Some points:
array([-0.1,  0.9, -1.0, -0.1, -0.8,  0.6, -0.7, -0.7, -1.1, -2.0,  1.0, -0.5,  0.4,  0.0,  1.1, -3.5,  2.6, -0.2, -0.2,  1.0, -0.3, -1.2,  0.3, -2.3])
array([ 0.1, -0.4,  1.7, -0.7,  0.3, -0.4,  1.0,  0.5, -0.4,  0.3,  1.1,  1.0, -1.7,  1.0,  0.8, -0.2, -0.6,  1.8, -0.6,  1.1, -0.3, -0.9,  0.0, -0.4])
array([ 1.1, -0.5,  0.7,  0.0, -0.9,  1.0, -1.3,  0.8,  0.9,  1.0, -0.2, -0.5, -0.2,  0.0, -0.7,  0.0,  0.2,  0.5, -0.6, -0.3,  0.4, -0.1, -0.2,  0.6])
array([-0.7,  0.3,  0.7, -0.1,  0.8, -0.8, -1.0,  0.2, -0.6, -1.4,  0.0, -2.0,  1.0, -0.8,  0.3,  2.8, -0.7,  1.2, -0.2, -1.2,  0.9, -0.9, -0.4, -0.3])
array([-0.9, -0.7, -1.4, -0.6, -0.9, -2.6, -2.6, -1.8, -0.5, -0.8, -0.3,  0.6, -2.1, -1.7, -0.5,  0.4,  0.4, -0.4,  0.7,  0.9,  0.8,  1.1, -3.0, -2.5])
array([ 0.1,  1.8,  0.5,  2.9, -0.2,  1.3, -0.1,  0.3,  0.2, -0.3,  0.5,  0.2,  1.9, -0.1,  1.9,  0.0,  0.1,  0.4, -2.1, -0.5,  0.2, -1.5, -0.1, -1.7])
array([ 0.6, -0.5, -0.3,  0.4, -1.8, -0.6, -0.1,  0.5,  2.2,  0.1,  1.0, -0.2, -1.2, -0.3,  0.7,  0.4, -1.0,  0.0,  0.6, -0.3, -0.5,  0.5,  0.8,  0.1])
array([-0.8,  0.2,  0.4, -0.2, -0.4,  0.5, -0.3,  0.2, -0.9, -0.2,  0.4, -0.7, -0.3,  1.1, -0.4,  0.4,  0.0, -1.0,  0.5, -1.0, -0.5,  0.5, -0.1,  0.4])
array([ 0.6, -0.7,  1.0, -1.0,  0.8, -0.4,  1.5, -1.0, -0.5,  0.6,  0.0,  0.6, -0.4, -1.1, -0.4,  0.3, -0.9,  0.8, -1.2,  0.4, -0.9, -1.6, -0.3, -0.8])
array([-0.5,  0.2, -0.2, -0.7,  2.1,  0.6, -0.5, -0.8, -1.1,  0.7,  1.5,  1.0,  1.9, -0.5, -0.3, -0.6, -0.6, -1.4,  1.3,  0.7, -1.5,  0.6,  0.2,  0.6])
array([ 0.4,  0.2,  0.1,  0.8, -0.8,  0.2,  1.5,  0.0, -1.5,  0.5, -0.6, -1.2, -0.7,  0.6,  0.8,  0.6, -0.1, -0.8, -1.2, -0.8,  0.0, -0.1, -1.2, -1.3])
array([ 0.1,  0.1,  0.4, -0.5,  0.3, -0.1,  0.9, -1.2, -1.0,  0.8, -0.5, -0.9, -0.2, -1.3, -0.5,  0.7, -0.1, -0.1, -0.9, -0.1, -1.3, -1.2, -0.2,  0.1])
array([ 0.2,  0.3,  0.8,  0.4,  1.1, -0.4,  0.1, -0.9,  0.4, -0.2,  0.4, -1.7,  0.7, -0.1, -0.1,  1.0, -0.4,  0.8,  0.7, -0.1,  1.0,  0.0, -0.5, -0.2])
array([-1.0, -1.0, -0.4, -0.5,  1.6,  0.5, -0.9,  0.9,  0.0,  0.3, -0.7,  0.1,  0.5,  1.5, -0.4, -1.4, -0.9,  0.3,  0.7,  0.3,  1.1, -0.9,  0.1, -0.6])
array([ 1.5, -1.4, -0.6,  0.3,  0.0, -0.8,  2.5, -0.4,  2.5,  0.2, -1.5,  0.1, -0.5, -0.7, -0.2,  0.5, -0.2,  0.1, -0.5,  0.7, -1.2, -0.7, -0.4,  0.8])
array([-0.9,  0.3,  1.0, -0.2,  0.2,  0.0,  0.0,  0.5, -0.9, -0.4,  0.1, -0.7, -0.7,  1.1,  0.2,  0.2, -0.2, -0.3,  0.2, -0.3,  0.1, -0.1, -0.3,  0.3])
array([ 2.2,  0.0, -0.6,  0.1,  1.0,  0.4,  1.1, -1.7, -0.8,  0.4,  1.6, -0.8,  0.6,  0.5,  1.0,  0.2,  1.1,  0.8,  2.1, -0.3,  1.3,  0.1, -0.3, -0.2])
array([ 1.0, -1.3,  1.3, -0.2,  0.1, -1.2,  1.8,  1.8, -1.2, -1.3, -1.9,  0.5,  0.6, -1.1,  1.2, -1.2,  2.0, -0.7,  1.4, -1.7, -0.2,  1.1,  1.3, -0.3])
array([-0.9, -0.1, -1.3,  1.8,  0.2, -0.9,  0.4,  1.2, -0.1,  0.4,  0.1, -0.9, -0.6, -0.9,  0.9, -1.7, -1.6, -1.2,  0.1, -0.5,  0.0,  0.0, -0.4,  0.4])
array([-2.7, -1.5,  0.7, -0.5,  0.4, -1.4,  0.8, -0.2,  1.5,  1.3,  0.6,  1.2,  1.7,  0.1, -3.4,  0.3,  0.7,  0.7,  0.4, -2.2,  1.2,  0.0,  0.6, -3.3])
array([-0.2, -0.1,  0.1, -0.2, -0.8,  0.6, -0.4,  0.2, -0.2,  0.3,  0.4, -0.6, -0.5,  0.7, -0.3,  0.6,  0.4, -0.5, -0.1, -0.5, -0.4,  0.1, -0.2,  0.1])
array([-0.1,  0.8, -2.5,  1.1,  0.8, -0.2, -0.4,  0.2,  1.1, -0.5,  2.2,  1.6, -1.0, -1.1,  1.9,  0.2, -2.1,  0.3,  0.6, -3.6,  0.7, -0.9,  0.8,  0.4])
array([-0.3,  3.6,  1.5,  1.3,  0.1,  1.4, -0.1, -1.2,  1.1, -0.3, -3.3,  2.8, -2.2, -0.4, -1.1,  0.8,  0.4, -0.8,  2.9, -1.0, -0.5, -1.2, -0.5, -0.2])
array([-0.5, -0.6,  2.3, -0.7,  0.2, -0.4,  0.0,  0.9, -0.8, -0.3,  0.6,  0.6, -1.7,  1.2,  0.8, -0.4, -1.2,  1.3, -0.4,  1.1,  0.2, -1.0,  0.1, -0.4])
array([-2.2,  0.1, -0.3, -0.2,  0.3, -1.1, -0.6,  0.8,  1.0, -0.1, -1.2, -0.7,  0.8,  0.1,  1.2, -0.6, -1.5, -2.2,  0.1,  0.4, -2.0, -0.3, -0.5, -0.3])
array([ 0.2,  0.1,  0.0,  0.1, -1.1,  0.6, -0.4,  0.0, -0.1,  0.9,  0.5, -0.8, -1.0,  0.3, -0.1,  0.5,  1.0, -0.7,  0.0,  0.0,  0.0,  0.2, -0.1, -0.1])
array([ 0.9, -1.0, -0.6, -0.4,  0.2,  0.4,  0.5, -1.0, -1.0,  0.6, -0.9,  0.5,  0.8, -0.9, -0.3,  0.9, -0.7, -0.4, -0.5,  0.6, -1.4, -1.4,  0.5, -0.5])
array([ 0.7, -0.3,  0.3,  0.0,  2.3,  0.0, -0.3, -0.9, -0.4, -0.4, -1.7, -0.1, -0.4,  0.2, -0.5, -0.5,  0.3, -1.6, -2.0,  1.0,  1.2,  2.7, -0.9,  0.0])
array([-3.1, -2.8,  0.0,  1.0, -1.9,  0.0,  1.6, -2.6,  0.1,  0.4, -0.2,  1.5,  1.0,  0.0,  2.2, -0.3,  0.0,  0.3,  1.2,  0.8,  2.2,  0.3, -1.9,  3.7])
array([ 0.0, -1.0,  0.3,  0.8, -1.9, -0.2, -1.0,  1.0,  1.5,  1.9,  0.3,  0.5,  0.4,  0.1,  1.1, -0.1, -0.3, -1.5, -0.3, -0.1, -1.2,  0.5,  0.4, -0.4])
array([ 1.7, -0.4, -0.4, -1.1, -0.4,  0.7, -1.6,  0.9, -0.2,  0.9, -1.4, -0.3, -0.1, -1.0, -0.2, -2.1,  0.2,  1.1,  0.7, -1.3,  1.4, -1.4, -2.1,  0.9])
array([-0.3,  0.5, -0.8,  0.6,  0.0, -0.3, -0.1,  0.5,  0.1, -0.7,  0.9, -1.9, -1.0, -0.9, -0.8, -0.8, -0.8,  0.5, -0.4,  0.2,  0.6,  0.4,  0.2,  0.7])
array([ 0.7, -0.1, -0.7, -0.1,  0.1,  0.5,  0.5, -0.6,  0.3,  1.4,  0.6, -0.1, -0.5, -0.7, -0.3,  0.3,  1.2,  0.1, -0.1,  0.9, -0.7, -0.6, -0.2,  0.2])
array([ 1.3, -1.3, -0.9, -0.1, -0.4,  0.8, -0.6, -0.8, -0.9,  0.6, -0.4,  0.7,  0.6, -0.3, -0.1,  1.0, -0.1, -0.6,  0.0,  0.7, -0.6, -1.4,  0.8, -0.5])
array([ 0.5, -1.3,  0.4, -0.4, -0.2,  0.0, -0.2,  0.3, -0.5, -0.6,  0.0,  1.1, -0.6,  1.7,  0.5,  0.0, -1.0,  0.1,  0.2,  1.0, -0.2, -0.5,  0.5, -0.8])
array([ 1.4, -1.1, -0.8,  0.9,  0.7,  0.8, -0.8, -0.3,  1.1, -0.9, -1.2, -0.2,  0.5,  1.5, -0.3,  0.7, -1.3,  0.0,  1.1,  1.3,  0.1,  0.1,  1.2, -0.3])
array([ 0.9,  2.1, -1.6,  0.2, -0.9, -1.7, -0.4,  1.0, -1.5,  1.1, -0.9,  1.2,  2.1,  1.5,  0.2,  0.4, -0.7,  4.0,  0.8, -0.2, -3.0,  2.7, -2.2,  0.2])
array([-2.6,  0.8, -1.4, -0.2, -0.9,  2.2,  1.4,  0.7,  0.6, -2.2, -0.9, -0.4,  0.6,  0.3, -1.1, -0.4,  1.4,  1.8, -0.4,  1.1, -0.9, -2.1, -0.3,  1.6])
array([ 0.1, -0.1, -1.0, -1.9,  0.6,  0.8,  0.2, -0.2, -1.8, -0.4,  2.1,  0.8, -1.4, -2.1, -2.1, -0.2, -1.1,  0.1,  0.2,  0.1, -1.4,  0.7,  1.0,  1.6])
array([-0.6,  0.0, -0.3,  0.0, -1.2,  0.6, -0.5,  0.5, -0.6,  1.1,  0.7, -0.3, -0.6,  0.6, -0.6,  0.4,  1.3, -0.7,  0.1, -0.4, -0.3, -0.1,  0.3,  0.1])
array([-0.3,  0.1,  0.7, -0.7,  0.1,  0.0,  0.3,  0.0, -0.4,  0.7,  0.8,  0.2, -0.5,  0.5,  0.2, -0.3, -0.2,  0.2, -0.1,  0.3, -0.5, -0.6, -0.2, -0.3])
array([ 1.4, -2.0,  0.7, -0.2, -0.7,  0.4, -1.3,  1.7, -0.6,  0.2, -0.9,  0.2,  0.5, -0.9, -0.4, -1.4,  0.3,  1.2,  0.1, -1.7,  0.7, -0.3, -0.6,  0.6])
array([-1.4,  0.3, -2.3,  0.1,  1.4,  1.1,  1.7,  0.6, -0.8,  1.8, -1.9, -0.5, -2.1, -0.3,  0.5, -0.8, -0.3,  1.1, -1.2, -0.5,  1.3,  2.4,  1.8, -0.5])
array([ 0.5, -0.9, -1.2,  0.6,  0.1,  0.6, -0.4, -0.6, -0.1, -0.5, -0.6,  0.0,  0.1,  1.8, -0.1,  0.2, -0.6, -0.7,  1.3,  0.4,  0.0, -0.2,  0.8, -0.9])
array([ 0.1,  0.3,  0.6,  0.1,  0.3, -0.3,  0.8, -0.3,  0.7, -0.3,  0.3, -1.2, -1.5,  0.9,  0.0,  0.1, -0.4,  0.0, -0.4, -0.1, -0.1,  0.6, -0.8, -0.3])
array([ 0.8, -0.1, -1.4, -2.2,  0.6, -0.3,  1.0, -1.2,  2.7, -2.0,  0.8,  0.3,  0.8,  2.4, -0.3, -0.4,  1.2, -0.8, -1.8, -2.1, -0.9,  0.0, -1.7,  0.5])
array([ 0.2, -0.1, -0.5, -0.5,  1.3,  0.8, -1.2,  0.6,  1.0,  0.6, -0.8, -0.8,  1.0,  0.2, -0.5, -0.4, -0.4, -0.4, -0.2,  0.3,  0.7, -0.5, -0.3,  0.4])
array([-0.1, -0.4,  0.4,  0.1, -0.4,  0.2, -0.5,  0.0, -0.8, -0.4, -0.3, -0.3,  0.7,  1.1,  0.2,  1.5, -0.1, -1.1,  0.4,  0.2, -0.1,  0.5,  0.8, -0.1])
array([ 0.1,  0.5,  0.6, -0.6,  0.5, -0.1,  0.6,  0.0, -0.2,  0.4,  1.3,  0.9, -1.6,  2.1,  0.6, -0.6,  0.5,  0.5,  0.1,  0.7,  0.3,  0.3,  0.2, -0.6])
array([ 0.8,  2.2, -0.4, -1.4, -3.7,  1.5,  2.3, -0.4, -0.3, -0.8,  0.3, -0.2,  2.1, -0.8, -1.5, -0.5, -3.1, -0.8,  0.3,  0.9,  2.7,  1.3,  0.0, -1.4])
These points spread out most along one direction. How many in every 100 of the points above lie lower along it than each point below? Answers are rounded to whole numbers. More than half of the points above lie lower than the first one.
array([-0.1,  0.1,  0.8, -1.1, -1.5, -1.0, -0.3, -0.4,  1.1, -3.1, -0.3, -0.4, -0.1, -2.2,  0.8, -0.9,  0.1,  1.0, -0.1,  0.1, -1.2,  0.9,  2.2, -0.1]) 30
array([-0.5, -1.2,  1.4,  3.1,  0.8,  3.4, -0.6, -0.6,  0.5, -1.8,  1.3,  1.7,  0.4, -1.6, -0.5, -0.1,  0.2,  0.9, -1.4,  0.0, -0.9,  2.7, -1.4, -0.8]) 28
array([-0.1, -0.1,  0.8, -0.4,  0.4,  0.1, -0.6,  0.6, -0.2, -0.7,  0.0, -0.5,  0.4,  0.3, -0.3,  0.3,  0.3, -1.0,  0.4, -0.5, -0.5,  1.1,  0.6,  1.0]) 56
array([ 1.0,  0.4,  0.0,  0.0,  0.6, -0.3,  0.2, -0.3, -0.6, -0.1,  0.4, -0.5,  0.5,  0.2,  0.8,  0.5,  1.2, -0.4,  0.9, -0.2,  0.4,  0.4,  0.5,  0.3]) 62
array([-0.6,  0.2,  0.3,  0.1, -0.7,  0.4, -0.2,  0.1, -0.7,  0.1,  0.5, -0.9, -0.6,  0.9, -0.5,  0.8,  0.6, -0.6,  0.2, -0.8, -0.4,  0.3,  0.0,  0.4]) 56
array([ 0.3,  1.2,  0.3,  1.1, -1.0, -1.0, -0.3,  0.1,  0.2,  1.3,  0.6,  0.1,  0.2,  0.3, -1.5, -0.1,  1.7, -1.5, -1.5, -0.4,  0.1,  0.2, -0.3,  1.4]) 30
array([ 0.0, -0.3, -1.9,  3.3, -0.7, -2.7, -0.5, -0.4, -1.1, -0.9, -0.1, -0.1,  0.1,  0.9, -2.3,  0.7,  0.8,  1.1, -0.7,  1.0,  0.9, -0.8,  2.4,  0.9]) 30
array([ 0.0,  0.2, -0.1,  0.2,  0.6, -0.7,  0.6, -0.6, -1.2,  0.8, -0.4, -0.1,  0.5, -1.3,  0.8,  0.3, -0.6, -1.1, -1.1, -1.0, -1.2, -1.5, -0.7,  0.1]) 56
array([ 0.6, -0.5,  0.8,  0.1,  0.3, -0.6,  0.5,  0.7,  0.0, -0.6, -1.1, -0.4,  0.1, -0.1,  0.3, -0.4,  1.0, -0.5,  0.6, -0.6, -0.2,  0.7,  1.1,  0.1]) 58
array([-1.0,  1.3,  0.2, -2.3, -0.5,  0.3, -2.1, -2.8,  0.5,  0.9, -1.6,  1.4,  0.6,  0.0,  2.5,  0.2,  0.1,  1.3, -2.6, -0.5,  1.3,  0.9,  3.0,  0.9]) 26
array([ 0.0,  1.1,  0.7,  0.1,  0.3, -0.3, -0.9,  0.1,  1.8,  1.1,  0.1, -1.7, -0.2, -0.6,  0.0, -0.3,  0.1,  0.7,  0.2,  1.8, -0.2,  0.0, -0.4,  0.4]) 52
array([ 1.2,  1.8,  1.2,  0.4,  0.5, -2.4,  0.5,  1.3, -0.6, -0.5,  0.8,  2.8,  0.6,  0.4, -1.2, -1.3, -1.0, -1.1, -1.5,  1.5,  1.9, -0.8,  0.1,  1.9]) 66
array([-0.4,  1.2,  0.5,  0.3,  1.5, -0.7,  0.8,  0.3,  1.5,  1.8,  1.3, -0.5,  1.3, -1.2,  1.0, -0.9,  1.4,  0.6,  2.2,  2.0, -0.3,  0.7,  0.7, -0.6]) 44
array([-0.5,  0.3, -1.6, -1.8,  0.7,  0.5,  0.1,  3.8,  0.6, -0.6,  0.4,  1.5, -0.2, -1.1,  1.2,  3.7,  1.8, -0.8, -0.2,  1.8,  1.6,  0.1, -0.9, -0.3]) 44
array([ 0.0,  0.3,  1.0, -0.2,  0.5, -0.4, -0.5,  0.0,  0.9,  0.2,  0.3, -0.5,  0.7, -0.3, -0.6,  0.5,  0.3,  0.6,  0.6, -0.3,  0.7,  0.1, -0.1,  0.1]) 34
array([ 0.1,  0.2,  1.1, -0.1,  0.1,  0.4, -1.1, -0.2,  0.1, -0.3,  0.1, -1.4, -0.1,  0.2, -0.6,  0.3, -0.2, -0.3,  0.3, -0.2,  0.0,  0.4,  0.0,  1.2]) 50
